The rows below come in pairs that one turn or mirror swaps. Which row does each named row swap with?
k86: [-28   5 -13   1  -5   3   1   4  -2  -8 -13   3  -6  -1  -2  -8  -7]
k96: [-18  22  -8 -10  -2   7  -4  -1   6  -5   0  -4  -2   6   4 -10   8]
k135: [-20   7 -19   7 -14   2  -2   0  -2 -12  -1   0  -4  -4   2  -6 -12]
k715: [  9   0  18  -2 -13   8   1  15  12  -8   1   9  12  -7  -6   3  17]
k857: [  4  -7  17   3  -5   6   7  11  13  -7   6  -5   6  -3  -5 -15  15]
k394: [-25   2  -6   0  -1  -1  -7   1  -2  -3  -4 -13  -9   2   1 -11   4]
k529: [ -5   6   6  22 -16  10   1   2  -2   3  -8  10  19  -4 -12   8   2]
k111: [  6  -7   5  24  -8   0   6   0 -12  -2  -5   2  10   5 -11  10   0]
k363: [ 11  -1  21  -3  -7   2   2  10  12 -14   6  12   4  -5  -7  -8  13]
k58: [  7  -1  24  -4  -7   5  -3  19   2 -14  -6   7   3 -13   1  -5  10]
k563: [  0  10  -4  -6  -1  -7   4   1  -9   2  -5 -11  -6   8  22   6  10]
k351: [  1 -11   9  21  -3  -4  -1   5  -9   1  -5   2  14  -2  -9   6  -8]
k373: [  5  -1  19   2 -13   4   3  16  14 -11   9   8   0  -9 -11  -6  12]
k189: [  7   1   4  23 -10   1   8   1 -11   1  -8   7  16  -4  -9   7  -9]
k492: [  6   5  -3  21 -11   8   2   4  -6   5  -3   0  18   4 -17  -1   1]
k305: [-10   6  -9 -11 -13 -12   5   3 -18   3  -2  -3 -12  -5   9   5  -1]
k473: [-1 -6  1 24 -1 11  0  1  3  7 -3 10 13 -5 -8  6 -4]
k970: [ -7  15  -4 -16  -3  -1   7   1   1   3  10  13 -14  -1   8   1  13]
k28: [-15  13  -6 -10   0   4  12  -7   0 -12  -5  -1  -1  -3   7 -18   6]
k81: [  2 -11   7  22 -12   7   5   1 -13  -1  -8   6  10   0 -13   2  -1]
k819: [ -5  13   8 -16  -2  -7  -4   8  -6  10   3  -7  -9   8   9   7   0]
k974: [-18   6 -15  -3 -15   1  -2   3  -8 -14  -4  -6   6  -4  -2   0 -15]
k814: [ 10  -7  18  -2 -14  -4   0   9  -2 -15   5   8   6 -12   1  -3  20]
k520: [-24  16  -9  -6 -10   1   7  -5  -8 -10 -14  10  -1  -4  -3  -9   0]
k761: [-19   9 -13   0  -4  -5  -3  -1   0 -12  -7   5 -12  -1   2 -17  -3]
k503: [  9   0  15  -1 -11   2   5  13  11 -20  -1   7  10  -4  -9   2  19]
k692: [ 8  1 14 -5 -4  8 14  9 10 -9  0 13 15 -9 -6 -4 18]
k586: [ -5  11   2 -18  -1   3   9   8  -4   7   3   0 -10   2  18  11   7]
k330: [ -1  -5   0  21 -16  -3  13   3  -6   4  -1   5  18 -13  -3  12   1]
k366: [-16  13  -9   4  -4   1  -4   7 -10  -6 -12 -10  -5  -4   7  -6 -13]
k460: [  2  21  -6 -11  -3  -3   6   3  -5   7   1  -1  -6   0  19   8   3]
k787: [-1  1 -2 25 -4  3 14  7 -7  2 -9  4 12 11 -6 10  7]
k859: [  0  -7  14   1  -6  -6   5  21   9 -20  -4   6   2   0   1   0  19]
k652: [ -2   6   9  23 -13   2   6  -4  -1   5  -1  13  10  -3 -12   9 -10]
k175: [ 13 -11  16  -3  -6   7  10  15   6  -7  -4   8   2 -18   2  -4   9]
k64: [  0   3   2  21  -7   9   5   1 -10  11  -4  17   9   1 -16   6   0]
k873: [-14  22 -15  -6  -4   5  -3   2   8  -3  -1   4  -7   7   4 -11   2]
k811: [ 10  -9  26  -1 -14   2   4  14  -1  -5  -1   5  -3  -5  -5  -6  15]
k969: [-20   0  -6  -6  -5 -11  -2   2  -1  -5   7   2 -12   7   8 -14   8]
k70: [ -8   9  -9  -9  -5 -17  -1   6  -2  10   5  -5  -3  -2   6  10  -7]
k221: [  4  12  -2 -16  -9   5   9   5   0   1  13  -3 -13   1  17   1   6]
k113: [  0   7   0 -22  -6   6   8  -2  -4  -2  17   1  -5   8   6   2   8]
k578: [-18  10 -20  -3  -7 -10   0   3   7 -10 -11   6  -4   3  -1  -7  10]
k684: [-11  14 -10 -15  -9  -3  14   4  -6   8  -1  -2  -3  -9  10   9  15]
k267: [ -9  21 -14  -6 -11  -3  11   9  -7   5  -7  -8   7   0  16   3   1]
k899: [ -5   8  -8  -9 -10 -10   3   2 -15  -1  -4   1 -14  -5  20   3  -3]
k588: [  3   2   9  26 -14   9  11   0 -13   1  -3   3  11  -7  -5   7  -4]
k723: [  6  -8  16   3 -17   7   1  14  15 -13   1   2   0  -4  -7 -12   0]
k725: [ 10   1  27  -4 -12   4  10  11   8 -12  -2   6  -1 -10  -3  -9   3]
k438: [  7   0   6  18 -20  10  13  -5  -4   3   2  12  12  -5   1  13  -2]

k857 pairs with k330
k899 pairs with k873
k563 pairs with k578
k586 pairs with k86
k70 pairs with k28
k351 pairs with k692

